In the data rows, 128 means zero.
Some points, one per row:
[101 128 214 229 234 255 219 229 214 179 108  81 105  48  74  87 100  86 122  80 101 160 168 137  64  72 104 109  78  69  64 145]
[131 142 148 134 129 132 127 145 128 111  87 107 134 137 110 118 109 153 153 150 148 139 149 121 126 137 135 116  98  90 109 127]
[211 210 157 123 129 106 126 130  92 118 154 162 141 140 118 111  88 112  90 126 147  98  87  93 149 150 143 112 146 158 173 138]
[174 169 133 106 105 124 102 102 128 148 198 168 117 104 170 177 163 101  90  89 140 132  63 106 110  99 110 127 125 189 187 127]
[ 11  55 108 112 138 123 126 130 184 133  86  93 136 153 112 140 127 170 151 130 110 117 190 134 142 140 159 120 148  88  85 141]
[ 63  81 132 109 126 128 121 158 159 134  84 105 148 126 134 140 138 166 182 171 146 149 177 147 120 121 118 106 103  76  85 109]
[191 186 161 156 162 156 129 131 115 131 145 126 112  99 111 122 105  98  88 106 122 130 113 114 122 124 111 139 129 153 154 122]
[156 156 129 104 128 137 105 139 115 163 168 151 120 110 150 159 134 108  86 112 122 114  95  91 121 117 100 118 126 174 175 106]
[125 169 104 143 157 153 105 131  95 138 142 126  90 105 106 118 101  98  56 133  98  90 112  95 142 150  91 165 165 171 170 119]
[153 129 110 137 105 116 102 135 113  99  79 104 135 145 120  88  98 127 160 180 123 114 139 155 156 155 104 150 130 118 119 117]
[247 224 178 125  67  93  32 116  67  96  89 138 170 152 135  80  80  94 158 199 131 137 120 152 149 144  89 153 126 174 157  89]
[125 142 164 168 171 194 136 178 139 131  87  78  95  67 127 105 124 127 161 137 159 194 165 143  84  78 102 104  62 128  76 119]
[121 129 139 154 145 126 155 139 149  99  92 112 141 158 106  86 111 153 167 159 145 131 130 152 141 129 133 107 102  76  94 148]
[174 133  91 118  63  84  90 120  98 100 119 131 155 166 150  87 104 104 146 169 100  92 102 150 156 165 112 173 158 171 156 114]
[190 194 147 124 126 110 137  89 102 131 200 182 122 112 155 146 141  92  88  78 137 118  55 109 119 122 143 130 122 186 129 135]
[135 154 112  95 117 121 121 130 125 142 174 163 126 136 143 164 135 127  80 101 131 102  99  92 126 141 129 114 150 173 181 120]
[138 130  85 105  90  75 130  93 117 118 157 165 145 183 151 129 117 122 102 125 107  77  88 111 160 169 150 144 171 128 180 141]
[108 108 128 172 168 133 152 139 156 110  84 100 125 146  82  85  98 157 142 158 124 120 192 149 156 149 139 129 126  80  91 153]
[211 171 135 141  80  61 102  49  67  92 168 172 150 148 158  97 134  85 127 107 116 105  62 150 143 147 154 158 141 181 169 138]
[102 137 120  84 129 118 122 128 145 157 153 154 144 150 120 164 109 133  87 115 120  93 116  72 149 147 143  99 126 144 147 132]
[160 131 126 125  65  58  93  98  98 131 106 134 172 182 151  88 124 128 181 168 132 118 113 169 161 139 131 142 137 152 122 129]
[134 126 108  96  99 101 114 112 116 140 164 154 128 131 164 156 149 105 106  99 117 113  79 118 132 136 130 135 142 171 168 119]
[195 170 138 136 141 154 139 130 108 132 129 148 103  96 134 128 133  88  88  98 117 113  83 112 114 123 118 137 121 167 163 120]
[212 243 204  75  79 109  52  99  69 146 129 176 158 126 164 156 127  82 137 105 181 164  50  92  77  78 102  91  70 180 174  81]
[  0   0 147 215 228 249 160 255 208 153   0  19 109 126  64  83 155 200 255 218 176 255 130 195  33  24  58 124  13   0   0 101]
[101 119 156 114 101  99 126  98 120 100 119 134 161 118 152 140 162 136 203 120 163 187 122 159  88  87 166 116  73  96  90 129]
[136 109 100 104  85  98 119 103 113 132 172 155 136 135 171 144 161  96 117 100 105  99  86 138 129 136 132 146 146 186 166 126]
[117 103  89 132 118 116 143 106 124 136 166 150 121 144 143 148 145 118  85 102  87  88 108 123 147 156 137 153 184 175 164 138]
[216 217 186 114  40  16  52  55  65  43  83 149 218 206 150  70  77 125 206 201 157 129 114 171 172 176 166 135 124 129 116 127]
[167 204 183  99 128 124 119  94 115 139 178 167 128 114 133 132 114 114  79  82 156 117  97  80 128 127 155  76 131 161 172 128]
[199 174 137 120 118 128 100 117 128 145 173 157 119  93 138 129 137  90  91 106 132 128  77 114 111 106 108 147 131 184 169 109]
[187 131 158 125 142 165 114 148 104 151 160 138 102  67 127 132 127  90 101 108 141 146  85 106  93  97 126 119 126 165 156 110]
[125   0  59 199 230 243 248 172 180 127  80  24  20  51 121 179 244 156 125  76  67 174 205 189  91 112 145 174 105  55  29 148]
[  0  16  73 150 228 234 223 203 222 179 111  78  67 106  93 183 153 194  79 103  91 119 219 100 131 129 126 112 160  54  79 155]
[  8  33 118 161 192 188 134 173 167 120  33  39  97  99  99 153 178 226 206 188 160 210 255 167 108  96 111 124  82  14   7 119]
[233 204 142 128 118 111  83 104  73 121 149 155 124 123 128  98 101  88 105 143 126 112  86 122 140 128 109 147 132 174 178 109]
[201 218 144 125 158 148 113 128 109 141 159 147 100 111 108 127 127 113  53 118 118  87 106  68 149 144 112 123 162 162 189 128]
[173 152 112 125 132 127 125 117 109 140 196 161 110 124 152 146 136 109  71 103 106  93  89 111 143 142 116 135 162 178 185 125]
[145 185 132  98  71  65  65 144 127  93  57 125 197 202 109  71  45 155 201 232 177 132 173 138 178 152 109 100 120 105 106 118]
[181 183 143 121 146 160 124 124 103 153 179 153 106 126 137 155 143  87  66  80 126 115  84  90 111 118 112 129 124 178 169 109]
[218 206 163 131  67  16  65  51  68  50  99 162 206 223 153  73  75 135 177 207 148 101 117 163 195 192 164 144 149 139 143 137]
[109 132 133  73  91 117 116 126 126 143 160 164 155 137 162 164 141 115 123 104 146 112  79  96 107 119 126  95 116 159 154 113]
[ 35  25  82 137 178 237 178 201 178 186 129  89  74  41 141 193 127 126 137 100 120 196 155 147  50  62  73 140  79  97  79 101]
[110 108 126 205 251 132 234 202 204 131 133  94  63  91  70 105 102 119  47  83  70 130 174  96 128 141 119 117 126  93 118 176]
[ 87  72 123 152 131 152 116 156 137 117  61  75 128 107 124 107 152 149 127 169 145 188 176 185  98  94 100 124  85  75  66 113]
[167 124  92 105  80 107  89 141 104 115  99 115 150 144 140 101 109 107 148 129  97 105 125 149 153 152  93 178 143 161 132 111]
[125 169 155 135 132 147 107 156 106 117  86 106 132 127 112 105  98 126 148 168 155 139 135 116 131 124 101 118  95 105 105 103]
[185 131 154  97 138 145 120 117 128 157 197 168 111  94 120 132 115  86  45  80 134 110  78  54 127 122 127  97 137 169 205 127]
[113 163 176 125  17  20  60  85 117  89  85 150 222 200 136 119  89 168 219 197 200 160 140 131 148 137 164  75 102  98 108 120]
Here are 12 more points, each followed by its number:
[ 63 107 134  99  96  73 142 103 148  94 104 127 170 126 127 118 113 170 184 129 163 134 157 133 152 153 179  89 123  84 104 156] 0
[  0   0  48 144 142 111 190 132 188 123 107 103 135 184 129 139 155 186 158 146  93 112 193 165 168 152 160 143 177  91  88 173] 1
[152 144 100  93 112 112 106 117 108 143 180 169 125 135 145 153 128 119  81 113 118  90  94 101 138 139 127 135 161 178 181 121] 2
[200 131 107 160 120  79 161  51  87 100 210 172 115 153 144 111 138  80  70  71  87  64  60 139 162 164 176 176 186 204 200 173] 3
[142 160 160 164 182 178 194 151 151 142 135 129  95  99 104 119 123 114  92  87 108 116 116 108 120 125 148 104 115 103 121 152] 4
[161 126 132 117 102 115 114 114  98 134 167 150 123 131 157 139 142 100  94 125 105  96  89 132 139 147 126 160 158 194 181 116] 5
[ 72  55  87 106  72 109 107 130 138 137 101 118 161 143 172 146 168 136 191 153 123 153 136 177 115 111 102 154 120 144 103 110] 6
[ 91 102 138 180 193 175 168 130 157 112  72  82 114 129  84  98 115 173 159 157 136 157 207 141 131 128 132 121 111  40  63 146] 7
[  0   0 100 171 129 145 229 168 238 124  63  69 130 156 111 125 181 239 127 129 164 208 255 208 106  91 158 100  95   0   0 179] 8
[  0 131   0 166 200 209 233 226 253 145   0   0  55  99  90 157 227 255 239 179  97 218 255 234 108  94 117 153 117   0   0 155] 9
[128 147 136  80  92  73 125  55 109 128 191 182 144 138 151 157 137 114  99  78 128  99  61  95 125 137 184 103 138 168 178 141] 10
[105 132 132  74  98 106 124 130 135 154 186 174 147 143 162 172 140 124 100 100 140 114  89  98 120 127 139  95 135 168 167 124] 11
Which of these numbered points is nearest to each point below, looking only along the 3 directions in which the first points spread most? Its number follows each.
[130 146 117  80  97 112 112 104 120 149 172 166 138 139 165 168 147 113 127 105 131 104  87 100 129 122 123 125 150 184 178 113] > 5
[179 174 153 163 178 226 135 176 117 147 108  99  82  55 102 135 123  95  93 103 121 139 128 110  86 108  91 133 102 137 115 113] > 4
[ 99  92 132 133 158 188 175 132 130 133 129 107  86  59 148 190 201 119 110 129 124 161 129 125  75 107 148 125  85  94  95 130] > 4
[  0  31  81 139 205 184 229 189 222 161 126  98  97 144 100 167 141 130  95 118 119 114 198 108 138 131 140  81 152  66  96 168] > 1
[157 163 114 121 129  99 136  75 109 123 189 166 129 164 114 129  95 124  51 107 103  48 102  67 167 186 176 128 197 158 191 156] > 3
[189 157  99 126 144 125 114 111  97 127 162 143 102 131 107 101  90 103  58 118  89  64  91  94 161 167 116 160 170 174 178 132] > 2
[185 180 126 149 160 140 138 122 116 115 131 121  87 126  94 106  78 122  65 119 111  87 126 102 160 174 135 134 170 137 129 153] > 11
[108 123 167 199 207 196 175 158 128 136  86  83  91  85  62  89  98 115 102  93  85 119 130 128 127 131 133 130 134  98  96 158] > 4
[186 174 124 137 133  89 167  64 106 116 197 173 116 151 141 124 125 100  60  71 131  64  62 105 162 163 187 135 175 167 197 171] > 3
[182 194 162 114 129  84 142  56 105 110 194 178 132 141 132 127 121 105 127  71 145  98  69  97 148 126 178 124 148 158 191 158] > 10
[104 121 115 104 103  94 125 135 146 120 106 133 158 185 112 117  92 142 127 152 110  85 139 110 164 175 150 118 155 127 133 143] > 0
[152 199 180 115 171 178 114 144 134 156 132 123 111 102  87 145  98 123 127 118 142 136 132  71 108 119 117  85 120 123 137 116] > 4
[211 209 187 104  82  99  80  88 128 121 178 173 147  93 147 140 135  84 124  98 154 137  47 110  97 100 125 115  91 175 173 103] > 5
[153 145 123 108  97  81 121  71 101 124 194 181 140 135 153 132 132  97  94  73 116  91  61 111 129 138 170 137 157 182 180 142] > 10
Now 12 new points, numbered from 0 again:
[180 186 160 120 126 113 139  81 103 126 198 162 127 113 139 134 118  93  94  82 136 118  71 102 120 122 157 114 121 160 172 142] 0
[134 102  88 108  59  54  96  93 102  97 122 143 162 183 159  94 120 122 146 150  96  84 103 165 169 172 141 168 160 170 150 128] 1
[158 132 109 130  70  65 111 103 113  85 129 129 161 175 140  85 100 124 164 129 110  99 116 164 168 165 132 153 141 151 138 137] 2
[ 62  90 163 147 147 142 145 139 149 115  87 100 141 115 116 137 145 162 127 138 167 189 178 154  98  80 146 100  75  58  56 130] 3
[195 179 107 146 160 129 158  97 115 128 190 164  88 135 116 123 100 106  26  85  94  53  85  95 168 170 152 141 185 178 206 161] 4
[125  15 119 221 237 233 180 217 170 108   7  28 103  92  81  68 141 206 255 222 172 227 235 186  64  49  79 122  14   0   0 113] 5
[155 131 135 122  63  91  71 123 104  87  66 129 177 156 127  71 102 132 217 204 149 159 154 177 130 137 103 148  96 117  98  98] 6
[  0   0  87 243 255 225 188 193 253 114   0   0 132 137  22  67 135 255 255 230 101 229 255 218  96 123 161 170 112   0   0 169] 7
[146  95 115 215 172 156 153 125 114  95  73  78 102 101  97  78 140 131 158 151 106 154 130 192 121 130 131 185 117  91  74 143] 8
[222 216 150 118 129 141  84 125  81 140 156 149 129 126 118 121  99  93  83 121 130  99  86  92 134 135  97 137 135 171 178 102] 9
[193 155 132 198 154 139 120 121 100  90  76 101 125 121 100  67  98 117 157 148 117 142 156 178 129 132 121 168 124 102 101 131] 10
[205 162 159 198 179 159 147 160 117  91  78  89 108 118  75  38  66 106 132 163 110 118 140 145 150 148 116 145 120  94 108 147] 11
Which of these numbered points is nearest to each point below, looking only along the 3 directions in which the first points spread most? Its number follows each.
[146 113  86 104  48  38  89  83  92  87 115 147 129 183 161  93 131 115 147 149  98  79  96 156 163 172 155 179 161 128 154 126] > 1
[192 189 143 128 126 123 119  91  97 127 175 157 117 107 131 131 123  92  74  87 119 103  81 107 127 142 145 137 146 182 184 139] > 0
[255 223 140 197 168 138 138 136  98  67  75  93 105 149  73  30  36 118 107 196 117  82 142 138 195 190 110 124 128  98 137 152] > 10
[ 86 104  89  42  16  10  50  45  95 105 139 178 202 203 180 158 137 146 163 129 139 110 125 125 155 179 172 142 183 183 156 126] > 1
[107 121 144  84  58  95  84 134 119 133 127 146 179 134 170 143 135 120 184 129 149 152  93 142  94  96 114 110  87 150 126  97] > 10
[  0  41 177 156 196 225 148 219 192 164  60  63 129  50 100 152 177 204 255 168 219 255 227 157 126   0  77  69   0   0   0  99] > 5
[163 155 126 104 128 145 121 120 115 158 184 156 106  88 136 154 131  85  63  84 109 108  79  87 111 126 117 125 143 188 180 117] > 0
[  0   0 118  95 159 189 151 236 242 192  77  79 141 119 142 191 192 221 231 167 187 250 253 151  56  35  80  62  59  31  16 103] > 5
[185 166 134 127 116  99 106  92  88 128 177 164 119 112 144 134 138  87  98  91 106 107  68 124 120 130 124 145 135 196 180 124] > 0
[135 165 142 105  72  22 105  93 128  55 129 133 209 243 110  62  42 177 171 129 145  79 164 132 221 205 170 101 170  95 132 156] > 1
[190 191 151 127 131 122 102 108  98 139 170 160 123 105 119 116 110  93  82 106 119  94  88  98 129 134 128 143 145 170 173 121] > 0
[135 143 113 113 127  99 157  83 125 129 187 176 119 147 132 146 129 105  63  77 104  69  83 100 144 156 178 126 181 166 187 160] > 4
[  0   0  26 183 209 229 218 241 255 166   8   1  81  83  83 149 220 240 244 172  98 234 255 233  74  67  98 155 108   0   0 152] > 7
[186 175 132 149 177 134 171 110 126 119 174 147  92 158  93 112  81 124  15 105  97  38 118 123 194 191 150 134 192 152 198 127] > 4
